Some points:
tensor([ 0.70,  0.44,  2.31,  0.00, -0.54, -1.65, -0.08,  0.35, -0.03,  0.87, -0.28, -0.68, -1.39,  0.44, -0.13,  0.11, -1.57, -0.37,  1.66, -0.97, -2.14, -0.86,  0.35,  0.81])
tensor([ 2.54,  0.26, -0.51, -0.89, -0.29, -0.62, -0.69,  0.50, -0.33,  0.37, -1.34,  0.48,  0.21, -1.54, -0.79, -0.80,  2.10, -0.60,  1.85,  2.99,  0.73, -0.24, -0.77, -0.21])
tensor([-0.30, -1.10, -0.10,  1.18,  0.44,  0.51,  1.17, -1.19, -0.65, -0.37, -1.21, -0.99,  1.24, -2.72,  0.82, -0.64, -0.12,  1.11,  0.31, -1.11, -0.62,  1.07,  0.52,  0.95])
tensor([ 0.70,  1.84, -1.39, -2.54,  0.42,  1.25, -0.57,  0.94, -0.40, -0.25, -0.65, -0.77,  1.87,  0.94, -0.30,  0.30, -1.73,  0.64, -1.34, -0.47, -0.87, -3.44,  0.13, -1.08])
tensor([-0.40, -0.44, -0.45,  0.24,  0.04,  2.43,  0.48,  0.95, -0.05,  2.04, -0.89,  1.14, -0.14,  0.09, -0.05,  0.24,  0.93, -0.64,  0.80,  0.09,  1.28,  0.14, -1.07, -0.40])
tensor([-0.69, -0.91,  1.73, -0.14, -0.15, -1.32, -1.05, -0.69,  0.96,  1.53,  1.31,  0.58, -0.66, -0.49,  0.37, -0.36, -0.67,  0.28, -0.07,  0.04,  0.94, -0.20, -1.25, -0.56])
tensor([-1.36,  0.17,  0.34,  0.41,  0.44, -1.26,  1.40,  2.03,  0.88, -0.14, -1.08, -1.39, -0.47,  1.09,  1.03,  0.41,  1.37, -0.58, -0.99,  0.37, -0.31,  0.74, -1.27, -1.26])
tensor([ 0.64,  0.39, -1.78,  0.54,  2.32, -0.92, -1.32, -1.41,  0.19,  1.49,  0.02,  0.07, -1.76,  0.88, -0.30, -0.34, -0.82, -2.01,  0.64, -0.75,  0.25,  1.06,  1.53,  0.47])
tensor([ 0.15, -1.01, -0.66, -1.05,  0.45,  0.96, -0.63, -0.59,  0.88, -1.29, -0.79,  0.25, -0.78,  0.41, -1.23, -0.83, -0.87, -0.37,  1.85, -0.74, -0.62,  1.47, -0.56, -0.25])
tensor([ 0.12, -0.27, -0.39,  2.95, -0.29,  0.28,  1.39, -0.10,  1.19, -1.17,  1.32, -0.64, -0.41, -0.71, -0.40, -2.48,  0.57, -1.23, -1.61, -0.46, -1.43, -0.89, -0.17,  1.09])
tensor([-1.37, -0.35, -0.97, -0.38,  1.90, -0.16, -1.51, -0.39, -0.28,  0.13,  0.34, -0.71, -0.39,  0.08,  2.01, -0.01, -0.08, -1.43, -0.69,  2.06, -1.02, -0.48, -0.87,  1.64])
tensor([-1.07,  1.29, -1.41,  0.34,  1.59,  0.82,  0.69,  0.26,  1.09,  1.13,  0.92, -0.36,  1.08, -1.55,  0.35, -0.87,  0.43,  0.44,  0.45, -0.16, -0.01, -0.37,  0.50, -0.64])
tensor([-2.36, -0.16,  1.12,  1.74,  0.96, -0.21,  0.22,  0.97, -2.38, -0.90, -1.18,  0.27, -0.78, -0.40, -3.37, -0.35, -1.17,  0.11, -0.89,  0.85,  0.77, -0.72,  2.09, -1.68])
tensor([ 0.01, -1.05, -0.64,  0.23, -1.60, -0.62,  0.50, -1.52, -0.63,  0.04,  2.28,  0.31,  1.18,  0.08,  0.07, -0.34, -1.09, -1.58, -0.29, -0.69,  0.17,  1.01, -0.29, -1.75])
tensor([ 0.57, -0.51,  1.00,  0.71, -0.46,  1.19, -1.39, -0.22, -1.87,  0.03,  0.28,  0.38,  0.26,  0.77,  0.58,  1.15, -0.11,  0.53, -1.30,  1.41, -0.42, -0.13,  0.32,  1.71])
tensor([ 1.27,  0.73,  0.12,  0.04, -0.29,  1.83, -0.41, -0.99,  0.24,  1.42, -1.06, -1.78,  0.28, -0.48, -0.62,  0.89, -0.56, -1.14, -1.77, -0.66, -0.06,  1.32, -0.07, -0.03])
tensor([ 1.08, -0.64,  1.65,  0.11, -0.60,  0.62,  0.12, -0.17,  0.37, -1.07,  0.91, -1.07,  0.48, -0.10,  0.63,  1.51,  0.76, -0.87,  0.69,  0.76,  1.86, -1.49,  1.40,  0.76])
tensor([ 2.04, -0.03,  0.07,  0.85, -0.53, -0.51, -0.79, -0.53,  1.04,  0.99,  0.60, -0.25,  2.30, -0.04,  0.27, -0.19, -0.74,  2.22, -1.31,  2.65, -0.84,  1.10,  0.42, -0.13])
tensor([ 0.05,  1.38,  0.42,  0.13,  0.21, -0.13,  0.96,  0.59, -1.31, -0.68,  0.15,  1.30, -1.65,  1.35,  2.17,  1.10,  0.44,  0.75, -0.08,  1.14, -0.46,  1.93,  0.20,  0.62])
tensor([ 0.22, -0.23, -0.06, -1.28, -0.09,  0.44, -0.84, -0.98, -0.20,  0.76, -1.66, -0.09, -1.38, -1.32,  0.46, -0.80,  2.02,  0.76, -0.91, -0.97,  0.30, -0.82,  0.02,  0.91])
tensor([ 2.13, -1.78, -0.96,  1.10,  0.30, -0.68, -1.43, -0.32,  0.13, -2.31, -1.02,  1.01, -1.57,  0.28,  0.55, -0.82, -1.38,  0.76, -0.71, -0.41,  0.99, -0.61, -1.45, -1.52])
tensor([-0.50, -0.51, -0.11, -1.18, -0.01,  0.91,  0.10,  0.14,  1.26, -0.81, -0.39, -0.01,  0.00,  0.18,  0.97, -0.18,  1.00,  0.90,  0.40, -1.93,  0.07,  0.47,  0.36, -2.21])
tensor([ 0.74,  0.90, -0.06,  0.15,  0.89,  0.06,  0.98,  0.05,  1.30, -0.22,  0.07,  0.02, -0.77, -0.82, -0.63,  2.79, -1.20, -0.43, -0.21,  0.80,  0.81,  0.49,  0.12,  0.73])
tensor([ 0.48, -0.43, -0.49, -0.68, -1.09,  1.47,  1.04, -0.91,  0.03, -0.38,  0.92,  0.49, -0.05,  2.39,  0.08, -0.42,  1.91,  0.38, -0.33, -0.08, -1.14, -0.50,  0.81, -0.99])
tensor([-0.59,  1.26,  0.32,  0.60, -1.45,  0.54,  1.34, -0.67,  0.54,  0.49, -1.80, -1.17, -1.41,  0.12,  0.67, -0.14, -1.94,  0.69, -0.54, -0.38,  0.08, -1.13, -2.17,  0.23])
tensor([ 0.19, -0.40,  0.29, -0.82,  1.23, -0.04,  1.58, -0.52,  0.50, -1.33,  0.21, -0.90,  0.52,  0.29,  0.22,  0.51, -0.02, -1.71,  1.13,  0.49,  1.02,  1.09, -0.29, -0.24])
tensor([-2.08, -0.93,  1.60, -1.14,  0.03, -0.44,  0.57, -1.61,  0.50,  1.00,  0.02,  0.83,  1.13, -0.88, -0.32, -0.05,  1.35, -0.84,  0.07,  0.43, -0.44, -0.70,  0.12, -1.18])
tensor([-0.51, -0.67, -1.15,  0.82, -0.80, -1.08, -0.39, -0.91, -0.28, -0.33, -1.63,  0.03,  0.84, -0.53,  1.89,  3.09,  0.78, -1.08, -0.69, -0.98,  0.29, -0.98,  0.45,  0.03])
tensor([-0.08, -0.42, -0.55, -0.80, -1.30,  0.74, -0.24,  0.54,  1.11,  0.97,  1.37, -0.60, -1.52, -1.87, -0.94, -0.42, -0.61,  0.71,  0.01,  0.49,  0.49, -1.43, -0.28,  0.40])
tensor([-0.54,  0.20,  0.52,  0.49, -1.22, -1.13, -1.26, -0.55,  2.32, -0.79, -1.98,  1.64,  2.09,  1.52, -1.75,  0.35,  0.52,  0.38,  0.91, -1.19, -1.51,  0.11, -0.19,  1.80])
tensor([ 0.32, -1.49,  0.33, -1.67, -0.75,  0.22, -0.78,  1.67, -1.17, -0.08,  0.99, -1.37,  0.18,  0.59, -0.90, -0.73, -0.45, -0.93, -0.85, -0.79, -0.74,  1.47, -0.80,  0.38])
tensor([-0.63, -1.01,  0.94, -0.34,  0.41, -0.06, -1.11,  0.89, -1.58,  0.88,  0.33,  0.70, -0.41,  0.09,  0.22,  0.49,  0.81,  0.25, -0.81, -1.27,  0.20,  0.67, -0.44,  0.94])
tensor([-0.82,  1.78,  0.61,  1.40,  0.72,  0.85, -1.54, -2.05, -1.64, -0.46, -0.02, -0.57,  0.71,  0.59,  1.78, -1.30, -0.15,  0.42,  2.45, -0.02, -0.53,  0.27, -0.09, -1.40])
tensor([ 1.33, -0.28, -1.12,  0.18,  0.67, -0.93, -0.03, -0.58, -1.16,  1.39,  0.39, -1.34,  0.17,  0.58, -1.29, -0.47,  1.69,  1.36, -0.12, -1.84,  0.59, -0.76,  0.91, -0.48])
tensor([-1.62,  0.46,  0.23, -0.52, -0.32,  1.13, -1.53, -0.40,  2.26,  0.11,  0.43,  2.07,  0.22,  0.54,  0.99, -0.55, -1.06, -0.49, -1.06,  0.44,  1.18,  0.10,  0.51, -0.81])
tensor([ 0.59, -0.80,  0.67,  0.96,  0.62,  1.36,  0.75, -0.79,  0.88,  0.16,  0.54,  0.74, -2.01,  0.66, -0.72,  1.28,  0.88,  0.25,  0.29,  0.64, -2.03, -0.60,  0.63, -0.98])
tensor([ 0.38, -0.10,  1.33,  0.52,  2.65,  1.11,  1.38, -0.26, -0.48,  0.46,  1.12,  0.31,  1.89,  1.87, -0.53, -0.83, -0.45,  0.44, -0.19, -0.48,  1.14, -0.80, -2.47,  1.86])
tensor([-0.09,  1.48,  0.30,  0.11, -0.84,  0.10, -1.58,  1.81,  0.07, -1.91,  0.47,  0.63,  0.21, -1.08,  0.83, -1.14,  0.49, -1.30, -1.00, -1.03,  0.81,  0.46,  1.31,  0.99])
tensor([ 0.15,  0.69,  1.18,  0.21, -0.77,  0.50,  0.64,  0.57, -0.41, -0.48,  1.05,  0.22, -0.17, -0.28,  0.25, -0.12, -0.40,  1.57,  0.88, -0.91,  2.45, -0.03,  1.28,  0.42])
tensor([ 1.05, -0.37, -0.01,  0.87, -1.05, -0.07, -0.03,  1.62, -1.26, -0.52, -0.33,  0.32,  1.33, -1.45, -0.35,  0.13,  0.34, -0.38,  0.79, -0.81, -0.75,  0.31, -2.38, -1.50])
These points spread out most along one direction. Take the direction at right angles to it along which they spread out most. Go by this last direction. For each point below, how far along it does it lie, from 0 to 99? 50 is the average, and the first point above lies past it. One standard deviation of the points above along it is 16.
tensor([-0.83,  1.63,  0.62, -1.36,  0.56, -1.42, -0.02, -1.07, -0.78, -1.61,  0.13,  0.79,  0.28, -1.29, -0.50, -0.63, -0.29,  1.07,  0.44,  0.54, -0.13, -0.69, -1.53,  0.68]) 47
tensor([-1.31, -0.35, -2.01, -0.03, -0.66,  2.02, -0.40,  0.68, -0.51,  1.27,  0.06,  1.16,  0.44, -1.11, -0.82,  1.21, -1.04,  0.57,  0.41,  0.49, -1.21,  1.61,  0.50,  0.64]) 45
tensor([ 1.28, -1.49, -0.08, -0.37,  0.10, -1.11,  2.12,  1.91,  0.13,  1.84, -2.77,  1.87,  1.05,  0.49,  2.13, -2.31, -1.62, -0.29,  0.12,  1.05,  0.21, -0.42,  2.34,  0.10]) 45
tensor([-0.13, -0.09, -0.12, -0.68,  0.72, -1.65,  0.28, -0.87, -0.80, -0.57,  1.05,  0.16,  0.93,  0.42, -1.23,  0.81, -0.27, -0.93, -0.93, -0.48,  0.99, -0.13,  1.00, -0.39]) 55
tensor([-0.06,  1.62,  0.32,  0.47,  1.10, -0.91, -0.03, -0.33,  0.60, -1.03, -0.94,  0.26, -1.17,  0.17, -1.15, -0.17,  0.92,  1.02, -1.92,  0.41,  1.16,  1.20, -0.07, -0.88]) 57
tensor([-1.53,  1.36, -0.08, -1.26, -0.40, -0.77,  0.78, -0.72, -0.60, -0.27,  0.36, -0.39, -0.26, -0.81, -0.73,  0.44, -0.45,  0.12, -0.16,  0.71, -1.09,  0.41,  0.36, -0.55]) 54
tensor([ 1.41,  1.92,  0.52, -0.46,  0.14, -0.34,  0.66, -0.34,  1.28,  1.00,  0.07,  0.10,  0.37, -0.43,  0.38,  0.25,  0.28,  0.66,  0.26, -1.05,  0.25,  1.60,  0.28, -0.04]) 48
tensor([ 0.11, -1.47, -1.11, -1.55,  1.00, -0.82,  1.55,  0.42, -0.22, -0.40,  1.61,  1.05, -0.50, -1.45,  0.94,  0.98, -0.29,  1.79, -1.07, -0.70, -1.70,  0.41,  0.26,  0.10]) 49
tensor([-1.94, -2.19, -1.40, -0.09,  0.28, -0.59, -0.65,  0.77,  1.23, -0.84, -0.04, -2.92,  0.22,  1.88, -0.43,  0.19,  0.41,  1.83,  1.25,  0.43,  0.89,  0.62,  0.74,  0.48]) 59
tensor([ 0.61,  0.91,  0.06, -1.79, -0.55, -0.01, -0.10,  0.89, -0.08,  0.20, -0.22, -0.80, -0.17,  0.35, -0.22, -1.59,  1.21, -1.28,  0.08,  0.75, -1.07, -0.01,  0.58,  0.28]) 42
tensor([-0.22,  1.10, -0.21,  1.60, -0.75, -1.07, -1.40,  1.59,  0.14,  1.80,  1.62, -0.92,  0.08,  0.24,  0.30,  0.94,  0.30,  0.84,  0.27, -0.43, -0.02, -0.33, -0.09, -1.34]) 43
tensor([-0.04, -0.13,  0.11,  0.17, -0.76,  1.02,  0.17,  0.03, -0.13, -1.42, -0.06, -0.69, -0.19, -0.56,  0.29,  0.35, -1.16,  0.01,  1.92, -0.11, -0.52, -0.88,  0.04,  0.78]) 49
tensor([-0.85,  0.92, -2.83,  0.05, -3.26, -0.85,  1.51, -1.31, -1.47,  0.36,  0.37,  0.34, -0.37,  1.14, -1.22, -0.98, -0.32,  0.21, -0.17,  0.27,  2.31, -0.03, -0.68,  1.19]) 46
tensor([-0.08,  0.26, -2.06,  0.79,  1.12, -0.82,  0.32,  2.08,  0.27, -0.05,  0.70,  2.32, -0.39, -0.17,  0.19,  1.08,  0.90, -0.54,  1.58, -0.74, -0.67, -0.84, -0.87,  0.81]) 59
